Each path below is one point turned by a fixed rotation once a step. After each direction that follows a path, write how fast that rotation turns it, in degrees each step (0 if it stays still).
Each turn is a multiple of 5 degrees from 10 to 175, or 0.
Each row of a path follows its step; steps can be skipped.

step 2: [-1.53  3.11  1.59 -0.65 -1.80 -0.90 -3.10 -0.52 -2.76 -1.76 -2.15 -2.07
  1.07 -2.10  2.80 -4.75 -0.88  0.29  0.13 -0.65  1.17 -0.58 -2.04  0.23
 -1.38  0.38 -2.47 -2.26  3.65  1.60 -0.39 -0.74  1.27 -2.40  0.50 -1.92
 -2.20]
step 3: [ 0.19 -1.51 -1.26 -1.79 -3.14 -1.93 -0.13 -0.17 -0.32  3.37  2.30 -3.04
  0.63 -0.32  0.04 -2.17 -1.94  4.69  0.89  0.95  2.67 -0.97 -1.94  2.15
 -1.04  0.64 -2.32 -1.73  0.61 -0.03 -1.45  1.55  1.12 -1.02  1.78 -2.08
  4.17]
step 4: [ 1.73  0.20  1.27 -0.72  0.01 -0.44 -1.32 -0.32  2.97  2.88 -1.88 -3.27
  3.46 -1.54 -0.53  2.11  0.28 -0.91  0.16 -0.85  0.37  1.51  1.41 -0.57
 -2.68 -3.96 -1.33  0.22  0.43 -0.35 -2.92  2.58  1.94  1.05 -0.98 -4.02
  3.03]
step 5: [ 4.85  0.69  0.19 -0.18 -4.35  0.07 -2.86 -2.73  2.43  0.67  0.17  0.73
  0.74  0.41 -0.48 -1.51  0.82 -4.15 -1.88 -0.89  2.33 -1.94  2.14  1.10
 -3.02 -1.29  0.07 -0.75 -0.29  0.83  2.30  0.53 -3.03  0.10 -1.37 -1.32
  0.53]
step 6: [ 0.55 -0.43  0.54  1.50 -0.15 -0.92 -2.43 -2.12 -0.04  2.63 -1.39 -2.11
  0.56 -3.41  0.25 -5.71  1.91 -1.91 -0.31  1.43 -0.30 -1.43  1.43  2.29
 -1.14  1.01 -1.11  1.44 -3.60 -0.98  1.36 -4.15  2.14  0.49 -0.54  1.37
  0.36]
step 8: [-0.94  2.90 -0.07  0.15  1.00  2.10 -0.93 -0.20  3.84 -2.14  0.79 -3.47
  2.73 -1.39 -0.17  0.90  1.83 -2.88  0.37  0.26 -2.72 -1.95 -4.13 -0.09
  1.01  0.27 -3.02  0.93  3.38 -1.50  0.41 -1.23 -2.04 -0.05 -2.43 -1.10
  2.00]
step 12: [-0.56  1.30 -2.49  5.48  0.09 -1.00 -3.65 -1.71  0.73  1.12  1.24 -0.39
  3.19 -0.14 -0.75  1.30  1.99  2.04  0.02  1.89 -1.06  3.17  1.20  2.81
  1.28  1.53 -2.64  2.79  1.83 -0.36 -0.69  0.68  0.95  2.44  0.10 -0.91
  1.00]
step 14: [ 1.55  1.90 -2.03 -3.86 -0.84  1.65 -1.51  0.38 -1.43 -4.78 -0.07  1.17
  3.55 -1.34  0.49 -3.43  0.73  0.40  0.03  2.20 -1.81 -1.00  0.16  1.70
 -1.89  0.46 -3.12 -0.60 -1.31  2.57 -1.60 -1.24  1.51  0.74 -2.24 -0.77
 -1.87]
step 15: [ 1.94 -0.89 -1.40 -1.58 -1.48 -1.56 -2.02 -0.28  0.30 -2.22  0.56 -2.90
 -0.61  0.06  0.15 -0.25 -3.78  2.86 -0.94  1.50 -3.37 -0.48 -0.81  0.76
 -1.70  2.02 -0.06 -1.18 -1.37  3.47 -0.76 -1.13  2.40  1.38  1.81  2.24
  5.33]
step 21: [ 0.02 -0.19  0.04 -1.42 -3.94 -1.45 -1.61 -3.19  1.12  2.29  0.79 -3.71
  0.31 -1.80  0.41 -1.10 -0.26 -2.21 -0.67  2.40 -1.54 -1.59  3.08  1.05
 -1.89 -0.96 -1.26 -1.25  2.06 -2.32  0.32  5.41  0.64  0.11  1.88  1.72
  0.48]
Directions:
[ 0.17  0.29 -0.56  1.63 -0.46 -0.17  0.74  0.59 -0.16  0.53 -0.29 -0.80
 -0.08 -1.25 -0.65 -0.65  0.53 -1.28  0.78  0.12  0.38 -0.47 -0.86 -0.72
  0.23 -0.47 -0.38  0.27 -1.27 -0.13  0.29  0.44 -1.38 -0.29 -0.14 -0.45
  0.67] : 20
[-0.14  0.09 -0.35 -0.19 -0.38 -0.67  0.83 -1.04 -0.04 -0.48  0.73  0.26
 -0.09 -1.10 -0.94  0.57 -0.24  0.80 -0.44 -1.75  0.22 -0.95  1.01  0.05
  0.07  1.49  0.54  0.11 -0.33  0.41 -0.27 -0.20 -0.64 -0.63 -0.17 -1.16
  0.00] : 170
[ 1.27  0.01  0.25  1.02  0.56  0.08  0.59 -0.22  0.85  0.66  0.97  1.11
  0.58 -0.34 -0.37  0.04 -0.78 -0.02  0.12 -0.81  0.48 -0.53  0.23 -1.03
 -1.28 -0.91 -0.27 -0.74  0.24 -0.08  0.01 -0.17  0.85  0.73  1.33  0.57
  0.26] : 60
[ 0.29 -0.82 -0.73 -1.02 -0.90 -2.20 -0.41  0.33 -0.10 -0.61  0.52  0.02
  0.68 -0.39 -0.17  0.74  0.69 -0.78  0.87 -0.07  0.39  0.61 -0.32 -0.70
  0.06 -0.64  1.02 -0.25  0.44 -0.52 -0.27 -0.53  0.61 -0.68 -0.08  0.57
  0.54] : 60
[ 0.70  0.24  0.36 -0.59 -0.31  0.32  0.29  0.45 -0.20 -0.53  0.06 -0.78
  0.11  0.95 -0.73  0.34  0.95  0.15  0.49  0.47  1.29 -1.72 -0.46  0.02
 -0.59  0.26 -0.13  1.77  0.72  0.09  0.73 -0.48  0.18 -0.10  1.05 -0.21
 -0.75] : 130
[-0.86 -0.50 -1.05  0.33 -0.42 -0.36 -0.44 -0.19 -0.09  0.88  1.37 -1.13
  0.14 -0.56 -0.20 -0.43  0.32  0.33 -1.26  0.68  0.26  0.06 -0.52  0.74
 -0.44  1.01  0.32 -0.12 -0.17  0.12 -0.27 -0.22 -0.37  1.17  1.09  1.46
 -0.33] : 120

step 0: [ 1.52 -3.01  2.43  0.41  1.23 -1.47  1.01  0.00  0.72 -2.05 -1.63 -2.35
  0.05 -0.77  0.71  0.73 -3.95 -0.37  0.95 -1.26  4.31  0.43  0.99  1.02
 -0.06  0.44 -4.76  1.31 -2.20  1.05 -0.31 -4.38  1.44  0.26 -0.06 -1.12
 -2.92]
step 2: [ 0.44 -1.56  2.42  0.00 -0.27  4.97  2.59  0.06  1.14  3.01 -0.52  1.63
  1.44 -1.13 -0.49  0.06 -4.48 -1.84 -1.83  1.86 -1.61 -1.60  0.83 -1.23
 -0.28  0.09 -3.66  3.03 -1.38  0.74  2.09 -2.96 -1.12  1.55  0.36  0.39
  0.10]
step 4: [ 1.04  0.70  1.32  0.15  1.14  0.64  2.48 -5.65  0.91  2.30 -0.75  1.76
 -1.55 -0.49 -0.06  0.68 -1.72 -0.08 -3.21  2.64 -0.77  5.12  0.75  0.75
 -2.00 -1.91 -2.01 -0.11 -0.79 -1.00  1.91  1.24  2.18  1.74  0.14  2.02
 -1.76]
step 6: [ 1.02 -2.26 -1.80 -2.34 -0.53  0.83 -1.97 -1.02  0.31 -0.04 -1.16 -1.06
  0.40 -0.16 -2.08  4.14  0.74  0.13 -1.23  2.71  2.28  0.65  1.74  2.90
 -2.22 -0.56 -3.50 -1.57 -0.48 -2.40  2.56  1.95 -0.82  3.41  1.37 -1.89
 -3.89]
step 7: [-1.68  1.99 -0.15 -1.24  0.27  1.02  1.61  0.67  1.36 -0.11 -2.19  0.13
  3.03 -1.82 -0.65  4.24 -2.21 -1.17 -4.84  1.40  0.06 -1.31  1.08  0.63
  0.05 -1.69 -2.59  1.39  2.39 -1.55 -1.35 -0.22 -2.03  4.50  1.49  1.59
 -1.65]
step 8: [-0.60  0.09 -1.10 -3.11  2.82 -0.91  2.75  3.28  2.91  1.57 -0.91 -0.02
  1.93 -1.57  1.25  2.53 -1.01 -0.81 -2.91  0.25 -1.27  0.35  1.79  1.99
 -2.33  2.34  0.72 -1.76  0.60  1.69  0.98 -2.35 -1.14  1.83 -0.88 -3.09
 -3.62]
step 9: [ 0.65  0.30  0.16 -1.25  1.90 -0.92  0.55  0.32  1.73 -0.04  0.78  0.14
 -1.80 -2.50  1.78  2.04 -1.59  2.20 -3.72 -0.38  2.23  4.23  3.50  2.47
 -3.86 -2.14 -0.63 -0.75 -0.23  3.06  0.46 -1.70 -2.29  0.96  2.57  1.81
 -0.25]
step 11: [ 0.08 -2.57 -0.12 -1.12 -1.52  1.60  0.46 -0.07  1.15 -0.43  4.11 -2.51
  2.54  0.50 -3.22  0.12 -1.24 -2.16 -0.44 -0.74  2.08  3.34  1.44  3.84
 -2.52 -0.03 -2.89 -0.39 -2.39  1.16  1.97 -2.48 -2.26  1.38 -0.64 -2.68
  0.43]
step 12: [-0.60 -0.51  2.71  0.28  2.71  2.79  2.45  0.08 -1.51 -2.22  3.16 -0.78
  2.35  1.04 -0.41  0.96 -0.65 -1.84 -3.35  3.11  2.20  0.20  0.06  2.80
 -1.25 -0.70 -2.87  2.69 -1.22  1.56 -2.15  2.44 -3.53  1.17  0.26  0.64
  0.38]
step 14: [ 3.20  2.01  2.17 -0.82  2.02 -2.40  2.87  0.48 -1.03  0.09  1.48 -0.06
  0.96  2.13 -0.25  0.94 -4.96  1.90 -0.90  2.13  4.78  1.23  1.16  0.71
 -1.98  0.55 -1.45 -1.67 -3.59  0.80  1.19 -1.33  0.91  0.32  0.07  1.39
 -1.25]
Directions:
[ 1.04  0.40 -0.05  0.61  0.75 -0.69 -0.66 -1.05  1.63  0.12  0.07  0.41
 -0.17  0.28  0.69  0.46 -0.13 -0.94  0.87  0.13  1.00  1.08  0.43  0.15
 -0.46  0.03  1.36  0.04  0.17 -0.03 -0.24 -0.69  1.07 -0.79  0.48  0.56
  0.10] : 70
[-0.66 -0.99 -1.75  0.69 -0.46 -0.59  0.06 -0.55 -1.28 -0.41 -0.34 -1.20
  0.31 -0.25  0.05  0.12  0.91 -1.08 -0.18  0.14  0.26  0.87 -0.42  0.59
 -0.02 -0.53 -0.77  1.10 -0.65 -0.25 -0.16 -0.45  0.86 -0.69  0.30 -0.06
 -0.05] : 65
[-0.51 -0.08 -0.93 -0.53 -0.50  0.31  0.71  0.03  0.72 -0.16 -0.52  0.66
 -0.78 -0.39  0.02  1.14  1.39  0.21  0.27  0.60 -0.18  0.57 -0.96 -0.89
 -0.43 -0.60  0.31 -0.26  1.41 -0.51  0.97 -0.41  0.00  1.33  0.56  0.18
 -0.78] : 25
[ 0.63 -0.33 -0.74 -0.45 -1.04 -0.98  0.73 -0.03  1.18 -0.68 -0.51  0.46
  0.18  0.03 -0.36 -0.30 -0.58 -0.11  0.30  0.10 -0.11 -0.05 -0.22  0.23
  1.40  1.30 -0.39  0.57  0.84  0.63  0.63 -0.63 -0.56 -1.09 -0.62 -1.37
 -0.28] : 135
[-0.47 -0.63 -0.27  0.58  1.11 -0.37 -0.70 -0.24  0.57  0.57  0.44 -0.32
  0.29  0.60  1.00 -0.26  1.29 -0.02 -0.06  0.52 -1.07 -0.66 -0.16  0.77
 -0.37  1.00  0.47 -0.33 -0.08 -0.05  0.93  1.35  0.38  0.12 -0.68 -1.23
 -1.03] : 155
[-1.49  0.34 -0.45  0.81 -0.07 -0.22  0.10  1.11  0.42 -0.66  1.06  0.12
 -0.63  1.02 -0.08  0.96  0.40 -0.51 -0.06  0.02 -0.11  0.39  1.49  0.28
  0.29 -0.60 -0.20 -0.99  0.10  0.22 -0.37 -0.49 -1.19 -0.82 -1.00  0.48
 -0.41] : 25

step 1: [ 0.33 -1.21 -4.72  2.08  1.47  1.98  1.86 -0.31  1.64 -1.83  4.11  0.96
 -2.15  1.08  2.82  0.62  2.75  3.25  2.00  1.93 -0.37  0.15  2.29 -1.03
  1.76  2.07  1.62  2.40  1.46 -0.47  2.36 -1.90  0.59  3.01 -0.89 -1.01
 -1.27]
step 3: [-1.97 -1.16  0.03 -3.01 -2.02  2.80  2.15 -1.48  0.83 -1.38  1.15 -0.55
  1.52  1.17  1.15  1.64  1.51  3.78 -0.95  0.62  0.42 -0.35  2.24  2.62
 -0.25 -1.25  5.94 -3.26  3.77  1.95  1.13  0.85  1.84 -1.84  0.13  0.72
  0.10]
step 5: [ 3.26  0.13 -0.96 -4.27 -0.08  0.78  0.07 -0.64  1.68  0.59  1.45  0.22
 -0.31  0.76 -0.78 -2.64  1.13  0.96  1.47  0.08 -1.28 -4.16 -1.18  2.13
 -3.07  0.51  1.76 -1.11 -0.69  1.77 -4.64 -0.44 -1.55 -5.01  0.29  0.33
 -2.88]
step 7: [ 6.01 -0.04 -0.63 -0.39  1.97 -1.01 -0.25  0.91  2.62  2.31  0.32  1.61
 -2.00  0.21  4.85  0.26  1.31 -1.80  0.18 -1.55 -1.37 -1.33  1.29  1.80
  1.73  3.73 -0.06  0.30 -2.44 -1.79  0.20  2.05  3.63 -2.07 -0.31 -0.46
 -0.51]
step 8: [-0.30  1.66 -1.85 -2.40 -0.12  0.14  4.06 -1.53 -0.02 -0.79  0.19  1.21
  1.57 -0.91  2.81 -1.49 -1.10  3.83 -1.25  2.27 -0.33 -3.47  0.37 -1.70
 -3.07 -0.87  1.17  1.26 -0.79 -1.96  0.79 -1.09  3.43 -4.08  0.34  3.96
  0.09]
step 10: [ 2.70  2.44  0.31 -0.66  3.03 -0.63  3.58 -0.90  2.37  0.21  2.37  1.93
 -2.91  1.10  1.84 -1.86 -1.07 -1.90  0.83  4.45  1.26 -0.91  3.30 -0.33
 -0.27  2.87  2.62  0.16  2.29  1.45 -1.60 -2.43 -0.15 -2.46 -0.19 -2.36
  0.83]
step 14: [-2.55 -3.26  0.36 -4.88 -0.41  1.18  1.06  1.01  2.51  1.73 -0.08 -0.54
  1.72  0.20  4.12 -0.16  4.08  1.95  2.09 -2.58 -1.54 -1.57  1.54 -0.13
  0.95 -0.72  0.61 -2.15  1.36 -1.23 -1.67  0.54 -1.16  0.37 -2.22  2.47
 -3.46]
step 15: [ 5.07 -1.33 -1.43 -0.17  2.83 -0.84  1.44 -1.67 -1.58 -3.65  2.43  1.02
  0.18  1.88  2.61 -1.87  2.58 -0.41  2.66  0.48 -0.30 -2.12  1.33  1.41
 -0.87 -5.08  0.81  2.44  1.31  0.63 -1.65 -0.83 -0.17  0.15 -0.21 -2.87
 -1.80]
step 18: [ 5.30  0.09 -1.10  1.04  0.82  0.89  3.59 -0.74 -2.02  0.26  0.70 -1.32
  0.08  1.86  3.21  0.71 -2.23  2.79  1.86 -0.92  2.21 -0.78 -1.92  1.36
  1.05 -0.92 -0.49  1.20 -0.06 -2.19  1.35  2.03  1.84 -5.06 -0.02 -1.40
  2.68]
step 19: [-2.84  0.51  0.85 -1.82 -0.23  0.08  4.05  0.23  1.35 -0.59  2.46  0.94
 -0.49  1.49  2.01  0.64 -0.54  3.31 -1.14 -0.79  1.43 -1.64  2.27 -0.15
 -1.78  3.46  3.44 -5.81  0.32  0.85 -1.19  2.08  0.30 -2.98  2.39  1.06
 -0.61]
Directions:
[ 0.39  0.77 -0.53 -0.60  0.65  0.15 -1.26  0.35 -0.36  0.32  0.89 -1.34
  0.81  0.76 -0.04  1.04  0.93 -0.30 -1.15 -0.59 -0.43 -1.36  0.37 -0.57
 -0.04 -0.91 -0.08 -0.53 -0.34  0.01 -0.41 -0.54  0.13 -0.13 -0.52 -0.27
  0.98] : 35
[ 0.11 -0.98 -0.74  0.53  0.72 -0.29 -0.31 -0.47  0.11  0.66  0.20 -0.34
  0.13 -0.07  1.54 -0.27 -0.24 -1.19  0.54 -0.68  0.03  0.91  0.89  0.75
 -0.79 -0.09 -0.39  0.60 -1.09  0.41  0.51 -0.25 -0.25  0.56 -0.28 -1.81
  0.27] : 135
[-0.32  0.69 -0.66  0.25 -0.54 -0.23 -0.18 -0.85  0.31 -0.34  0.19  0.19
 -0.40 -0.33 -1.32  0.28  1.05 -0.61  1.06  0.73  0.72 -1.72  0.18  0.34
 -0.04  0.95 -0.92  0.62  0.17  0.28 -0.80  0.26 -0.41  0.62 -0.41 -1.28
 -0.49] : 70
[-0.54  0.41 -0.34  1.07  0.63  0.03  0.24 -0.08 -1.00  0.34 -0.40 -1.31
 -0.55 -1.68 -0.05  0.55  0.83 -0.05  1.18 -0.06 -0.17 -0.04  0.63  0.47
 -0.22 -0.10  0.89 -1.48 -0.21 -0.65  0.26 -0.66  0.17  0.34  0.38  0.84
 -0.69] : 135
[-0.87 -0.08  0.45 -0.56  0.07 -0.44  0.53 -0.10 -0.12 -0.15  0.16 -0.80
 -0.09 -0.24  1.29 -1.36  0.02 -0.71  0.41  0.46  0.50 -0.88  0.42 -0.29
  0.32 -1.04 -0.34 -0.44  0.70  0.93 -0.76  1.04 -1.21  0.18  1.11  0.64
  0.99] : 70
[-2.04  0.78  0.19 -0.99 -0.76  0.02 -0.35 -0.87 -0.67  0.91 -0.07 -0.10
  0.96  0.61  0.40 -0.35  0.04  0.53 -0.16  0.42 -0.44  0.64  0.13  0.58
 -1.38  0.57 -0.73 -0.21 -0.31  0.31 -0.81 -0.49  0.76 -0.48  0.20  0.24
 -0.71] : 130
[-0.98 -0.39 -0.10 -0.61 -0.08  0.05 -0.82  0.08 -0.47 -0.07  0.26  0.78
 -1.57  0.04  0.52  0.51  0.14 -0.38  0.38 -0.50 -0.03 -0.30 -1.00  0.28
  0.07 -0.14 -0.20 -0.27  1.55  1.27  1.31 -1.59 -0.20 -0.26 -0.69  0.14
  0.23] : 35
[ 0.31  0.24 -0.64 -0.45 -0.15  1.08  0.31  0.97  0.23  0.45  1.17 -0.61
 -0.20 -0.25 -0.10 -0.88 -0.25  0.88  1.44 -0.27 -0.15 -0.44 -1.00 -0.74
 -0.94 -1.02 -1.27  0.80 -0.56 -0.66  0.73 -0.21 -0.27 -0.11  0.29  0.19
 -0.73] : 110
